Some points, each followed by its number:
array([  8,  34, -23,  25,   4,   6,  -5, -12,  32,  11,  42, -18,   9, -19, -37,  33, -52, -13]) 0
array([-32,  -4,  19,  25, -66,  31,  -1,  58,   0,   0,  -4,  49, -53,  23,  11, -34, -25,  44]) 1
array([-11,   4,  10,  10, -38,  42, -74,  -5, -55, -31,   3,  12,  -4,  52,  -9, -28, 125,   5]) 2
array([ 62,  25,  -7, -64, -50, -72,  45, -47,  32,  21,  30, -17,  21, -66, -21, -35, -39, -83]) 3
array([-48,  54,   5,  21,  93, -58,  47,  54,  19,  16, 104,  33, -83,  17, -34,   2, -33, -14]) 4
array([-37,   2,   7,  33, -68,  52, -22,  88, -46, -33,  -2,  78, -21, -10, -14, -29,  90,   9]) 5
array([  4, -58, -26, -23,  16,  37, -60, -26, -50, -32, -63,  -9,  31,  36,  93,  35, 118,  65]) 6
array([ -1, -70,  13,  24,  91,  37, -26,  49, -37, -25, -59,   7,  64, -13, 116,  38, 122,  23]) 7
array([-38, -27,  23,  51, -58,  47,  21, -51,   3,  16, -74,   4, -23,  -5,  -3, -42, -49,  11]) 8
array([ -39,  -71,   22,    0,   94,  -51,   21,   41,  -50,  -34, -103,   43,   54,  -36,  115,   21,  115,   -9]) 9
array([  77,   -3,   -2,  -74,  -52, -112,   11,   19,   -4,   39,   26,   48,  -50,  -54,  -16,  -40,  -50,  -29]) 10
array([ 52, -33,  -8, -87, -54, -54, -42,   3,  16,  17, -31,   5,  48, -30,  16, -24, -49,  -8]) 11
array([-68,  -5,  -7,  43, -62, 110, -45,  65,  22,  11,  34,  53, -84, 115, -29, -48, -29,  19]) 12
array([  98,  -17,   -4,  -80,  -27, -108,  -13,   -3,   21,    4,   40,  -19,   41, -117,  -41,  -43,  -52,  -10]) 13
array([ 39, -11, -14, -16, -53,  -9,  18, -17,  24,  16,   7, -16,  13, -62,   3, -23, -49,  22]) 14
array([ 110,  -44,    6, -105,  -67,  -84,  -54,   94,    3,   13,  -10,   76,  -73,  -64,  -13,  -51,  -32,   61]) 15
array([ 22,  41, -29,  -5,  -8,  89, -57,   3,  13,  -9,  35,  -5, -21,  27,  -3,  50, -40,  59]) 16
array([-73, -37,  28,  70, -59,  52,  -9,  34,   0,  22,  18,  41, -39,  44,  20, -45, -54, -11]) 17
array([  0,  32,  22,  17,  95, -42,  26,  40,  16,  -3,  64,  12, -57,  -4, -50,  15, -47, -15]) 18
array([  72,   -1,    3,  -58,  -54, -110,   53,   20,   23,   -3,    1,   15,   -7,  -70,  -28,  -26,  -24,   -1]) 19
array([-23, -58,  -3, -21,  91, -19,  35,  32, -46, -22, -47, -18,  20, -17,  84,  15,  83,  18]) 20
array([ 14,  29,   8,   9,  92,  11,  -9,   1,  36,  15,  35,  17, -39,   3, -34,  34, -36, -12]) 21
array([ 16, -35,   7, -22, -61,  -8, -15, -35,   8,  25,  -9, -28,   8,  40,   2, -39, -35,  36]) 22
array([ 41, -28, -38,  -8,   9,  28, -47, -13, -69, -33, -33,  -9,   8,   2,  58,  56, 101,   7]) 23
array([ 21,  -1, -11, -15, -37, -33,  34,  15, -60, -23,  -1,   5,  -6,  12, -10, -17, 127,  -4]) 24
array([ 47, -40, -15, -33, -69, -55,  23, -40, -51, -17, -32, -33,  32, -90,  52, -23, 127, -35]) 25
array([ 61, -33, -16, -91, -76, -83,  30, -10,  21,   8, -64, -18,  42, -91,  -4, -12, -28,   3]) 26
array([ 73,  51,  -2, -33, -51, -59,  60,  36,  23,  19,  71,  47, -39, -54, -17, -30, -52, -40]) 27
array([  33,  -10,  -13,  -44,  -60,  -51,  -16,   26,   -9,    6,  -54,  -15,   15, -108,    3,  -29,  -33,   16]) 28
array([  2,  11,  36, -33, 111, -50,  47, -26, -43, -24,  -5, -26,   7,  31,  12,  -5, 108, -49]) 29
array([-127,  -13,   12,  106,  -51,  120,  -56,   20,   11,    3,   -1,   25,  -51,  127,   -9,  -51,  -23,  -18]) 30
array([  0,  -9, -15,   5, -48, -12,  19, -24, -10,   0, -57, -11,  27, -52,  15, -35, -51, -16]) 31
array([ 32, -59,  -2, -14, -48, -27,  44,  46,  -6,  17, -26,  71, -59, -53,  23, -32, -44, -15]) 32
array([-11,   1,   2,  38, -54,  24,  35, -14,  13,  27, -32, -36,  38,  -5,  30, -29, -30,  33]) 33
array([-15,  43,  19,   3,  79,  12,   1, -23,  29, -16,  83,  -1,  29, -28, -37,   7, -42,  27]) 34
array([-14, -42, -20,  -2,   3, -27,  22,  63,  20,  36,  14,  41, -52,  16,  11,  31, -53,   1]) 35
array([-32, -79,  15,  -2,  91, -37,  68,  27, -51, -24, -63,  21,  20,  36,  85,  38, 118, -23]) 36
array([-16,  17,  -6,   4,   5, -74,  54, -48,  19,   4,  12, -48,  32,  11, -12,  63, -39, -47]) 37
array([-21, -41,   9,  17, -47,  -5,  16, -50, -44, -19, -67,  -6,  40, -22,  84, -18, 111,   8]) 38
array([-40,  12,  10,  -3,  97, -60,  96, -38,   5,  17,  59,  23,  13,  -8, -28,  15, -40,  -9]) 39
array([-18,  58,   4,  69, -39,  20,  80,  73,  19,  20,  89,  44, -54,  25, -39, -29, -41, -33]) 40
array([-51,   5,   6,  54, -30,  65, -31,   5,  14,   4,  28, -47,   5,  21, -17, -38, -31,  26]) 41
array([-10,   8,  -1,  30, -49,  29,  50,   8,  32,  27,  29,  50, -19,   5, -35, -19, -27,  -5]) 42
array([ -1,  37,  28, -26,  89,  -4,  39,  20,  24,  18,  35,  32, -52,  32, -48,  10, -44, -29]) 43
array([-95,  20,  -1,  55, -39,  86, -69, -15,  15,  27,  69, -12, -41,  85, -21, -34, -34,  -5]) 44
array([-87,  17,   1, 108, -54, 103, -27, -18,  15,   9,   7, -22,  22,  76, -13, -33, -34, -39]) 45
array([-73,  13,  -1, 114, -55, 127, -71, -33,  13,  -6,  13, -15, -12,  92,  -2, -43, -51,  -1]) 46
array([ 19, -62,   4,  -4, -48,  -7,  -4,  23, -19,  -8, -84,   5,  -3, -40, 103, -35, 126,  -2]) 47
array([-29, -56,   2,  46, -41,   2,   7,   9,  15,  18, -67,  23,  12,  33,   5, -41, -44, -30]) 48
array([ -9,  91,  -1,   1,  79,  33, -26, -91,  28,  16, 123, -88,  31,  20,  -7,  15, -52,  21]) 49
array([ 29,   5,  28, -14,  94,  15,   3,  32,  44,   9, -60, -11,  20,  35,  16,  -1, -28, -18]) 50
array([  4, -49,  16,  -2, -50, -21,  18,  43,  20,  26, -63,  27, -40,   5,  30, -47, -31,   0]) 51
array([ -5,  10,  15,  12, -56,  16,  17, -51,  16,  12, -33, -30,  56, -24,   3, -38, -48,  35]) 52
array([-14,  10,   6,  -5, 101, -89,  58, 111, -16,   9,  61,  60, -75,  -4, -27,  17, -54, -41]) 53
array([ 15, -11, -17, -43, -62, -24,  20,  -6,  26,  16, -22,  -8,   6, -13,  -5, -25, -42, -16]) 54
array([-66, -30,  10, -16, 108, -49,  49,  56, -37, -39, -70,  39,  44,  21,  59,  24, 114,  10]) 55
array([-30, -55,   8,   0,  84, -86, 101,  31,  12,  13, -17,  41, -37, -14, -18,  23, -44, -41]) 56
array([ 11,  20,  15,  -2, -53,  12, -62,  -8,  24,   8,  36, -10,  -1,  33, -24, -34, -51,  31]) 57
array([-36, -11,  -8,  43, -58,  79, -49,  14,  17,   6,  31,  31, -19,  78, -27, -36, -36,  -7]) 58
array([-25, -40,   8,   8,  97, -55,  53,  60, -46, -34, -19,  32,  23,  44,   4,  10, 110, -14]) 59
array([-42, -37,  20,  15,  77, -72,  64, -69, -33, -32, -56, -35,  57,  39,  94,  11, 120, -59]) 60
array([-30,  53, -16, -12,  24,   4,  18, -56,  11,   5,  68, -63,  36,  -9, -29,  54, -60,  35]) 61
array([ 43, -14,  12,  35, 103,  81, -96,  13, -47, -24, -53,  29,  40, -30,  45,   9, 116,  13]) 62
array([  2,  54,   0,   5, -62,  10,  23, -37,  22,   4,  62, -43,  13, -23, -63, -16, -13, -30]) 63
array([  90,  -31,    0,  -93,  -56, -118,    6,   67,   24,    6,  -10,   92,  -66,  -72,  -30,  -32,  -38,   10]) 64
array([-16, -53,  -1,  11, -54,  12,  19,  19, -57, -22, -25,  15, -17,  -1, -13, -24, 112,  -4]) 65
array([-10, -29,  11,  -4,  73, -13, -41,  -6, -55, -29, -62,  20,  46,  22,   5,   3, 108, -22]) 66
New points follow, each followed by the numbers of its three nearest points above, nearest first.
array([-17,   7,   1,  16, -42,  20, -39, -47, -39, -30, -22,   7,  -4,  27,  16, -51, 124,  53]) 2 65 38
array([-73,  -6,  -3, 104, -47,  76, -24, -45,   1,  14, -16, -28,  55,  38,   1, -36, -30, -67]) 45 46 41
array([  85,   -7,   16,   58,  100,  127, -127,  -32,  -52,  -47,  -58,  -34,   29,  -17,   91,    3,  122,   59]) 62 6 23
array([-69, -45,   8, -19,  72, -97, 100,  53,  14,   2, -18,  49, -51,  17, -25,   4, -58,  10]) 56 53 35
array([ 28,  22,  -2,   3, -48, -47,  29,  -3,   3,  10,  61,  37, -53, -43, -17, -31, -32, -38]) 27 42 10
array([  5,  19, -43,  17,  10, -19, -28, -58,  -2,  15,  19,  -3,   4, -25,   1,  47, -42,  -3]) 0 61 37
array([  8, -17,  31,  -2,  88, -41,  31, -30, -53, -44,  -4, -46,  52,   8,  34,  27,  91, -31]) 29 60 66
array([ -3, 109, -10,  -6,  -7,  28,  -7,  22,  26,  16, 110,   2, -36,  -3, -44,  52, -41, -20]) 0 63 21
array([-36,  34,  12,  -8, 110, -85,  79, -27,  12,  14,  53, -31,  40,  24, -42,   8, -27, -42]) 39 37 18
array([-25, -14,  16,   9,  95, -31,   7,  93, -57, -44, -26,  75, -15, -16, -41,  23, 113,  20]) 59 55 66
array([-27,  16,   7,  -6, 107, -16,  19, -16,  29,  -8, -20, -53,  47,  31,   1,  19, -26,  22]) 50 34 21
array([ 24, -17, -18,  -9,   4,  21, -23, -23, -53, -32, -35, -50,   8,  10,  61,  53, 127,  11]) 23 6 38
array([ 22,  31,  25,  32,  91,  79, -69,   5,  22,  25,  41,  15, -52, -12, -33,  18, -49,  16]) 21 16 34
array([  9,  27,  -1,  -3, -61, -61,  46,  14,   8,  18,  49,  25,   1, -56, -45, -26, -52, -36]) 27 19 54
array([-31, -11, -14,  -7,   5, -43,  24,  48,   3,  14,   6,  19,  -4,  11,   7,  41, -33,  -8]) 35 0 54
array([  7, -18,  18, -14,  97,  37, -66,   6,   3,   8,   4,  48, -35, -15, -30,   8, -57,  11]) 21 43 34
array([ -73,   45,  -18,   20,   13, -123,  127,  -40,   18,   13,   15,  -35,   22,    4,   -9,   31,  -23,  -79]) 37 39 56
array([  40,   15,  -20,   41,    3,   86, -118,   -3,   21,   16,   33,    8,  -20,  -31,  -34,   49,  -36,   10]) 16 0 57
array([  43,   37,  -12,   12,    8,  112, -127,   -7,   11,   13,   57,   10,  -15,   17,  -34,   43,  -37,   29]) 16 57 0
array([  4,  58,   0, -44, -55, -29, -49, -39,  28,  15,  51, -38,  15,   7, -52, -35, -47,  41]) 57 63 22
array([  67,    5,   20,   27,   89,  127, -127,   78,  -41,  -32,  -29,   65,   11,   -9,   17,   23,  104,   34]) 62 7 23
array([ -4,  45, -16,  16,   1,   0,  -1,  23,  32,  18,  28, -27,   4, -21, -27,  42, -38,  12]) 0 61 21
array([-18,  55,  -3,  10,   0,   4,  14, -52,  12,  25,  29, -68,  60, -23,  23,  47, -44,   8]) 61 0 37
array([-49,  21,  23, -14, -55,   0, -18,  35, -43, -24,  -3,  90, -39,   0, -57, -56, 115,  23]) 5 65 2
array([ 31, -18,   2,  17,   8,  27, -50, -14,  22,   1, -14, -20,  45, -18, -24,  57, -35,   2]) 0 16 14
array([ -49,   43,  -15,  -57,  -22, -127,  127,   -1,   16,    6,   43,   -6,   -1,   66,  -14,   47,  -40,  -38]) 37 39 56
array([ 12, -45, -12,  31,   8,  34, -48,  87,  42,  10,  10,  56, -64, -17,  -7,  41, -55,  38]) 35 1 16
array([ 26, -12,   7,   9, -48, -46,  65, -51,  27,  -3, -69, -32,  40, -59,   1, -30, -39, -60]) 31 54 14
array([  46,  -30,   15,  -31,   82,  109, -114,    6,  -50,  -31,  -22,   32,  -34,   21,   -6,    0,  113,   32]) 62 2 23
array([ 35,  56,  19,  -4, -64,  -9,  40, -24,  31,  16,  90, -30, -16, -40, -43, -37, -38, -19]) 63 27 14
array([  58,    9,  -19,   32,   23,   83, -115,   38,    0,   22,   25,  -13,   -3,   -2,  -20,   44,  -50,    6]) 16 0 57
array([ 84,  27,  19, -45, -63, -89,  22, -20, -39, -22,  19,  -9, -37, -55, -49, -27, 108, -38]) 24 25 19
array([  4,  65, -18,  28,  -6,   0, -18, -15,  40,   7, 127,   2, -44, -22, -50,  45, -46, -38]) 0 63 21
array([ 29,  60, -17,  26,  26,  16, -32, -11,  28,  -5,  86, -18, -27, -13, -12,  38, -43,  -6]) 0 21 34
array([-28,   9, -23,  12, -11,   5, -14, -14,  11,  16,   8, -23,  31,  -2, -24,  52, -50,  13]) 0 61 37
array([  28,    4,  -15,   11,  -16,  127, -127,   15,   16,   -4,   -2,   30,  -33,  -16,   11,   63,  -59,   50]) 16 57 58
array([ -6,  29, -30,  27,  -4,  12, -36,   3,  16,  13,  -8, -27,   7,  26, -30,  37, -41, -10]) 0 57 41
array([ -52,  -50,   17,  -28,   76, -127,  127,   13,   19,   14,  -43,    7,   23,    4,  -12,   27,  -38,  -61]) 56 39 37
array([-39, -12,  -8, -26,   9, -74, 102, -31,  27,  28, -11, -17,  48,  28,  -1,  45, -29, -16]) 37 39 56
array([ 10, -20, -29,   1,   8,  74, -47, -20,  12,  15,   2,  12, -33,  12, -45,  62, -45,  51]) 16 0 21
array([ 13,  -1, -27,  -8,   0, -28,  40, -32,  22,   7, -14, -37,  47,  29, -20,  46, -33,   7]) 37 0 54
